In the rows, zero is written as 128.
A single turn carries every row of the set below to another of its rows. Some are shown first; where does it send the rows asked next?
debo: [176 135 131 121 127 141 119 103 114 124 150 147 144 143 120  94 154  84
 136 131 105 122 105 112 141 109 183 116 119 140 121  86 142 163 133 122
 161 119  94 100 144 121 140 155 109 112 116  89]
sim: [135 133 121 131 127 142 128 104 120 115 144 113 149 179 123 115 143 106
 152 146  83 133 132 124 147 122 150  95 128  99 126 125 112 138 126 131
 123 125 112 108 127 130 151 157 141 107 149 111]
libuf: [162 124 111 124 154 142 114 112 102 122 166 138 114 115 173 144 157  98
 127 136  93 128 130 122 123 127 135 138 107 135 115 124 129 129 121 128
 153 113 142 113 111  88 122 140 128 113 136 101]
doz: [169 114 106 108 126 147 116  88 131 133 185 103 140 156 171 111 139 107
 125 125  91 117 127  92 183 105 135 142  93 147 124 123 126 155 102 149
 134 153  88 117 101  93 144 140 131  96 126 114]
Kili: [157 142 109 111 107 126 108 116 116  97 165 109 136 145 139 120 136  95
 131 113  97 111 134 123 134 152 165  97 130 135 126 119 114 163 126 121
 129 119  92 127 119 111 146 140 187  92 133 108]
vak: [153 140 103 114 144 149  94  85 109 120 154 123 141 120 160 126 156  91
 132 139  84 131 132  96 132 129 144 155  90 151 110 134 138 148 119 136
 142 139 108  91 126  89 124 171 126 102 139 111]
vid: [171 122 121 119 136 141 121 105 126 122 153 145 129 153 137 120 128  88
 119 150 111 172 139  93 138 102 165 138 132 146 149 105 110 152 104 135
 157 111 103 120 136  96 127 133 136 116 131 119]
tibi: [159 111 113 117 146 142 128 118 133 134 178 128 125 145 139 130 135  90
 134 107  99  96 123 100 175 122 157 143  97 141 103 121 149 162 107 140
 126 136 101 129  75 112 144 136 114  95 129  87]
kulus: [176 113 106 112 116 136 123  98 115 104 162 122 114 160 140 120 134 111
 122 130  91 121 116 117 185 110 132 155 108 119 136 114 146 144 123 118
 148 138  99 119  88 108 146 140 135 111 143 102]
dubid: [132 132 111 127 126 116 150 129 123 137 153 147 140 167 148 140 142  99
 122 136  98 119 139  89 131 134 155 117 133 121 136 124 103 161 134 158
 120 119 134 105 133  98 152 126 140  98 153 112]
gedu: [177 118 107 141 134 139 114  95 113 131 159 118 106 124 146 133 152  99
 139 138 109 132 136 108 140 102 146 124 111 142 114 111 128 112 130 121
 129 135 116 108 105  91 140 158 107 136 152  91]
vube: [171 128 106  97 125 135 144  93 129 134 179 141 136 142 159 126 137  91
 127 118  93 115 116 122 173 154 159 154  97 130 118 126 131 151 113 137
 149 131 127 124  96  84 142 110 138  92 135 110]
sogu: [176 127 116 135 149 126 115 106 127 163 180 144 128 120 147 128 150  74
 154 149 109 113 136 111 145 105 162 126 112 147 119 115 129 145 117 151
 140 134 124  95 100  96 130 178 114 103 155  92]
gid: [168 130 128 128 107 113 128 140  95 122 173 108 109 135 153 118 153  94
 119 122 103 102 139 116 146 121 159  96 129 146 112 103  96 187 113 143
 116 107 106 138 117 113 146 136 145  99 132 111]
Zug: [181 113  99 110 111 141 124 104 114 150 180 126 131 150 160 126 139  97
 129 133  93  90 106 118 179 132 152 137  97 113 115  99 113 154 130 133
 165 119  94 109  87 115 149 140 116 110 123 113]
folam: [124 135 108 123 108 111 128 121 100 141 155 138 147 151 155 119 154  99
 102 118 104 119 121 127 159 124 147  85 116 126 106 111  95 146 137 131
 133 124 127  99 131 126 148 160 135 105 116 122]
muso: [122 153 121 145 110 147 124 119 120 125 163  99 140 149 145 108 157  76
 102 142  99 135 125 103 154 109 138 112 120 129 138 123 103 154 112 154
 115 143 111  95 141 113 145 126 116 103 137 110]
Dat: [140 119 107 138 102 140 120 118 123 108 159 104 131 118 116 119 140 107
 108 119  94 109 149 122 157 120 163 106 126 139 112 117 130 191 113 119
 142 116 102 109 134 118 116 130 139 116 135 120]
Tomef: [170 134 111 150  93 137 124 116 120 132 185 102 146 135 137 117 134  96
 135 133  89 107 134 105 164 132 173  87 140 134 128 111 108 166 137 131
 117 134  81 101 133  95 131 120 148 110 135 110]
Soz: [152 117 125 105 128 126  96 131 110 145 169 151 148 152 159 107 146  91
 109 129  79 136 114  87 128  89 150 105 109 158 116  98 115 164 118 134
 148 123  89 110 121 111 111 149 126  94 118  83]
vaku: [158 127 121 113 103 120 132 110 120 137 176 115 135 146 127 107 141 109
 134 150  92 108 156 110 143 128 154 118 114 140 126 115 110 198 103 150
 129 117 103 119 145 113 122 135 168  90 159 104]
Turoz: [178 129 113 108 119 132  97  89 112 152 163 132 143 136 161 134 143  78
 150 142  89 107 118 123 132 110 138 136  95 146 119 126 118 129 149 146
 152 128 109  81 120 100 140 174 143 103 138  90]
gav: [158 117 147  98 152 109 131 111 127 119 143 143 131 140 127 126 136  91
 152 116  87 139 111 117 140  95 174 104 129 153 117 117 126 130 123 142
 139 115  97 124 122 100 138 129 139 111 135  93]
bitog: [116 129 107 121 128 145 114 130 145 126 149 120 138 161 143 111 150 102
 135 121 116 110 125 107 142 124 160  96 122 154 116 111 136 168 105 148
 138 124 138 101 137 140 150 151 126  95 148 107]
pulop: [161 144 131 109 132 137 124  88 115 148 173 126 147 145 144 128 166  75
 106 115  94 150 120  97 124 137 159 109 104 137 120 113 106 137 127 140
 156 120  77 118 139  99 127 115 128 126 123  98]

gedu -> vak
doz -> tibi
Now these:
bitog -> dubid
Soz -> gav
gid -> Kili

A single turn carries every row of the set below to another of its rows. Some are shown first; where does it send the rows asked next?
Sanud: [133  97 117 142 142 140 131 109 158 114 104 151 114 112 103 118 115 145
 150 130 140 134  98 134 108 110]
fud: [126 110 116 146 142 150 139 119 154 125  96 124 119 122 102 124 110 153
 152 117 130 134 100 136 112 111]
sedi: [123 106 122 117 161 146 125 125 140  94 127 126 142 108 136  97 103 139
 165 112 141 118 141  96 151 126]
bele: [127 102 119 136 177 154 105 126 121 147 117 123 108 134 109 118 133 112
 129 155 127 137 148 122 125 118]
zavi: [158 121 125 120 119 142 131 116 147 110  98 136 138 156 131 142 128 134
 146 104 136 134 147 120 145 117]
bared: [133 100 124 131 178 157 101 123 121 136 115 131 105 131 116 122 141 110
 131 158 131 143 144 123 130 123]
suna: [126 104 128 119 163 146 125 121 138  89 129 127 145 111 134 101 104 137
 164 111 141 119 142 102 155 123]
Feli: [156 122 121 105 118 129 121 113 151 102 105 138 122 149 142 143 132 130
 144 116 136 142 132 119 147 115]
nev: [144 115 106 122 111 128 131 125 154 128 106 150 132 144 125 117 120 138
 141 114 145 114 155  98 117 123]
lakol: [127 105 120 138 176 157 107 130 118 148 113 119 110 135 111 119 135 114
 132 151 125 139 150 123 126 122]
tiva: [150 116 109 102 114 118 115 116 159 106 111 146 111 140 144 131 129 129
 139 125 139 137 129 108 135 115]
dorov: [135 100 120 140 144 148 127 110 157 107  99 149 111 107 113 124 123 142
 153 129 140 140  91 131 115 118]
lav: [118 107 118 114 159 140 124 127 141  94 127 119 135 109 140  98 102 140
 163 115 137 120 137  95 152 124]
kabo: [145 119  84  98 155 148 111 120 123 128  87 119 140 123 138 111 129 132
 121 135 136 167 133 118 141 144]
Vip: [151 120 118 129 116 140 139 123 148 122 100 141 142 153 123 130 121 138
 145 103 141 120 157 109 129 119]
Git: [143 111  89 104 157 142 119 109 116 134  99 119 155 138 115 107 109 138
 115 129 135 154 153 139 134 120]
mes: [127 105 128 113 164 141 123 118 137  87 130 123 143 115 134 103 101 137
 164 110 138 122 139 108 157 116]
Vemop: [130  98 120 134 178 150 103 123 121 142 118 130 105 131 113 117 136 109
 130 158 130 138 146 125 126 119]
Pon: [120 109 120 109 160 134 120 124 142  93 133 116 134 110 141  99 101 140
 161 115 136 122 133 101 156 119]
luv: [134 108 123 144 142 155 133 116 155 111  90 136 112 110 115 129 126 144
 156 121 135 146  89 131 120 122]
dadub: [150 100  90 107 159 141 115 104 118 130 100 143 157 130 113 100 111 134
 114 134 144 148 159 134 127 124]
sus: [130 113 119 146 142 156 138 120 154 119  90 124 117 119 110 129 119 150
 156 116 132 142  93 134 120 118]
nak: [151 100  88 105 158 144 110 108 122 124  97 156 149 118 124  98 121 128
 117 141 149 152 151 119 124 136]
piv: [127 101 114 145 141 140 135 112 157 122 103 138 117 119  99 117 107 150
 149 122 135 129 102 137 107 106]
Bitif: [144 122  85  99 155 145 117 117 118 133  92 108 147 134 127 111 117 138
 117 129 131 165 142 132 142 130]
banob: [132 103 123 136 179 161 103 126 120 139 110 124 107 131 118 125 143 111
 133 154 128 145 143 122 133 125]
bedi: [149 109  84 101 156 147 108 114 124 123  90 143 141 113 138 102 131 127
 122 142 146 161 138 113 133 147]
leka: [144 115 100 110 111 117 121 124 161 119 113 151 116 137 135 119 123 132
 137 124 143 123 140  97 121 120]
vibo: [130 107 122 137 178 162 107 129 118 144 109 120 110 133 115 124 140 112
 133 150 126 143 146 122 132 126]
Fugu: [122 106 125 109 162 137 120 118 139  89 134 118 137 114 138 102 100 139
 162 114 135 124 135 107 159 114]

kabo -> bedi
lav -> sedi
fud -> sus
Now these:
Vemop -> bele
Feli -> tiva

A single turn carries every row of the set below to another of its rows. Some are shown first; where does it send the rows asked next?
vibas: [122 119 132 132 119 126 153 150 143 102  99 127 117 136 140 143 147  94
 139]
dafu: [140 146 119 123 128 113 151 123 112 146 122 128 138 128 120 109 105 137
 144]
Gekub: [137 113 121 134 113 119 109 141 116 108 128 105 103 134 110 141 113 130
 154]
salal: [147 136 103 134 123 141 151 119 136 133 117 139 134 137 128 126 129 162
 124]
vuzi: [112 122 132 124 115 117 125 120 145 108 129 152 108 136 138 133 101 109
 101]
zes: [130 127 124 134 106 123 132 149 136  92 134 169 105 133 134 129 109 136
 128]
Giriv: [130 129 133 131 133 128 119 128 142 144  87 117 117 119 135 131 145 110
 136]
Bopib: [134 141 120 137 124 129 124 134 135 137  83 111 123 130 143 138 151 133
 147]
Zak: [141 132 129 138 122 136 121 145 133 134  85 128 116 118 126 125 149 129
 153]
somam: [104 137 126 137 125 151 108 143 133 119 134 129 138 123 105 146 137 115
 124]
rav: [129 146 126 118 125 114 150 116 115 144 117 122 142 130 117 106 109 133
 140]
vumul: [ 99 112 127 133  96 120 132 128 124 115 144 136 126 155 119 107 131 150
 132]
sop: [ 98  98 131 114 116 112 116 133 140 130 121 109 114 131 111 132 120 125
 149]
kogup: [131 101 130 138 132 111 131 124 134 135 158 138 112 143 138 114 121 142
 123]
dazi: [138 147 126 120 124 115 144 116 108 143 120 124 134 128 114 109 101 127
 140]
tumo: [101 117 156 112 102 129 138 152 147 100 130 141 139 140 136 129 129 138
 127]
gom: [ 98 130 117 137 139 133 116 149 148 138 134 129 148 127 131 151 139 133
 120]
zuze: [137 126 130 131 124 127 151 150 136  99 102 124 113 137 144 147 149  97
 137]
sozam: [117 129 115 122 120 141 144  96 146 141 107 124 137 139 121 121 128 135
 108]
lik: [129 127 126 142 112 121 120 113 114 107 153 109 113 158 133 123 121 132
 112]
zofi: [130 120 129 130 129 120 153 151 146 108 103 125 118 139 147 146 147 102
 140]
duver: [149 132 119 134 120 158 137 110 129 129 117 142 120 125 104 118 122 130
 118]
vem: [132 136 158 122 107 135 124 134 125  84 138 119 125 146 142 142 122 121
 111]
vol: [109 140 113 124 104 111 135 132 140  99 122 143 122 150 155 143 112 143
 111]
Nor: [131 142 114 147 139 144 114 152 130 120 142 126 134 128 127 157 133 136
 124]
gavu: [129 109 115 128 133  99 122 138 139 132 132 101 117 138 141 146 118 151
 150]
nomer: [140 118 155 124 133 120 137 149 148 111 147 140 124 135 155 138 120 133
 115]

gavu -> Gekub
somam -> gom
sozam -> salal
Now these:
lik -> vumul
tumo -> nomer
zofi -> zuze
rav -> dafu
Zak -> Giriv
vol -> zes

